Each path below is one point turned by a fixed rotation once a step. After each direction that follows a path, write how fast that rotation turns it, in degrees per step (0 if it stays still).
Each turn is a multiple of 5 degrees from 10 to 175, or 0.
Each row of a path follows its step; steps can be skipped.
Path 1:
step 0: [ 15.0  32.6 -12.9   5.3  20.4  24.7  -5.1   0.8 -12.9 -24.3   3.6   1.3
 -28.9  25.1  36.0  18.5  19.3  -1.6  38.3 -43.1 -31.2  11.0  -3.0   1.2
  14.8  17.7   2.1 -11.0   9.1  13.3  14.8  -7.3  10.5   3.9  22.0]
step 1: [  0.6 -21.0  18.6   3.8  21.7   4.6  26.2  15.9   8.9  19.4 -18.0   9.9
 -14.8 -17.2  -4.0 -29.2  28.2  -5.8  14.4 -51.0  33.7  11.7 -15.9  -4.2
 -16.3  19.6 -30.9  -9.4   5.2 -17.8   3.0  -5.7  24.3 -15.3  -2.0]
step 2: [  6.3   0.3  27.1   3.7  12.2 -31.6   0.3 -13.3 -24.4   7.6 -19.7 -11.8
   8.2  40.8  37.4   1.0 -11.7  25.9  32.6  -8.8   8.8  19.2  32.7 -12.3
   0.7  -1.2   0.6  -1.7   2.9  21.6 -25.1 -11.6  24.3 -24.5 -16.2]
step 3: [  3.7  18.8 -32.2  15.2 -16.8 -11.4   7.5  22.6   5.3 -23.2 -14.1  10.6
 -27.2  16.3   5.8  -9.0  12.3   0.1  26.2 -25.6 -15.6  18.3 -16.2 -20.3
   3.1  -2.4  -7.1 -27.5  20.2   2.3   7.8 -40.9   9.0 -11.2  48.0]
step 4: [  4.4   7.6  44.0  27.8  15.3  39.4   5.2  -4.7 -14.0  13.7 -11.0   3.4
  -8.2  -5.0  27.4 -27.2  14.0  10.7  25.5 -35.3   7.7 -14.7 -13.3  10.9
  13.6  12.6 -22.2 -21.6  -3.5  -6.0  23.5  14.0  31.7 -18.8  -0.4]
step 5: [  5.1   1.1  13.1 -29.7  29.6 -14.8  32.6  -5.9  11.2  -5.9 -27.6 -17.4
  -7.7  13.9  14.6  16.6  24.8  14.1  26.8 -16.8   3.8  35.7   6.1  -9.4
 -18.4  24.9  13.1  -9.2   5.1   6.7 -22.4 -35.2  22.3  -9.9 -21.1]
step 6: [ -4.1   1.5 -14.1  33.4 -16.3 -25.3 -13.1  26.2  -8.9   7.5 -16.1  28.9
 -24.4  30.6  18.2 -11.3  -9.2 -13.0  41.5 -19.3   7.6  10.3  -5.3 -21.3
   1.7  -0.4 -45.6   3.6  -8.8  19.9  -2.0 -21.5  11.8 -12.4   3.8]
step 7: [ 15.3  -0.5  27.0  19.5   2.8 -14.8   9.2 -11.3  -4.4   8.0 -21.0  -2.3
   3.8 -14.7  27.0 -14.4   4.5  33.4   2.4 -14.6 -21.4   1.4 -13.9  -1.0
  17.0  13.0   5.9 -47.5  27.6  -9.4  19.6  -3.2  32.8 -33.6  33.4]
step 8: [-10.8  37.1  13.1  -3.4   8.6  39.8  27.2   9.0   6.5 -39.6 -30.9 -25.0
 -15.6  21.5  11.9  -9.6   5.5   4.7  38.4 -19.5   6.6   3.1  -4.0 -10.1
 -11.0  20.6  -0.3  -5.9 -16.6   3.8 -12.0 -21.5  24.4   1.2 -18.4]
step 9: [ 11.4 -33.5  10.5   2.0  19.5 -12.5  -2.4  15.1   2.4  25.2  -2.2  32.3
 -18.0   6.9  14.9  10.4  29.4  -0.9  41.0  -8.8  -7.9  24.6 -25.5   1.3
  14.4   9.9 -35.3  -9.3  -8.4  18.4   5.5 -35.6   2.8 -26.6 -17.4]
Speeds:
[  5.5  -2.9  -2.9  -3.1 -15.2  10.1   4.2  -0.3   4.8  -3.3   1.4  -2.0
   7.8   8.0   2.4 -14.2  -8.6   1.9   3.2   0.8  -8.3   0.2  -2.7   5.2
   3.8  -8.3   7.1  -8.0  -0.9   1.7   0.1   1.4   2.1  -1.8  10.9]
90
[  2.5   2.8   9.0  -1.6   5.9  -0.4  12.6   4.4  -3.4  -4.3  -9.2  -0.2
  11.0  -4.8   3.3 -10.6   2.9   7.8 -17.7  -1.2   1.8  -0.7   7.3  -4.1
  -4.1  -2.0  -1.1  -1.5  -6.5   5.3   3.2   5.4   1.9   1.0  -3.5]
120
[  4.1  -2.0   2.7 -10.5   8.4  -8.3   6.0  -5.9  -4.1   5.1   4.5   5.4
   0.1   3.4   4.2  11.8  -4.6  14.0   7.0   2.2  -8.2  -5.5   6.3   1.2
   5.9  -2.1   6.8  -7.9   0.5  -3.7   6.6   7.3   2.0   4.4   0.4]
145
[ -1.2   5.9  -1.0  13.1  -4.1  -3.6  -0.3  -2.4   1.0   4.1  -9.1   3.2
  -8.5   3.8   6.2   7.7   0.7  -7.6 -10.2   6.3  -2.8  -4.8   7.6  -4.3
   2.0  -9.2   2.3  -4.2   7.3   6.9   9.6  -1.6  -2.8  -1.2  11.8]
100
[ -1.2  -2.5   2.0   3.3  -2.4   4.3  -6.1  -8.8   0.7   6.7   9.1  -9.5
   8.1  -1.0  18.5   2.9  -2.0   7.3 -10.2   1.2   0.7   7.1  -2.0  -2.5
   4.5   7.7   4.8   3.4   8.1   1.1   1.3  -6.2   1.2  -5.2  -5.6]
140
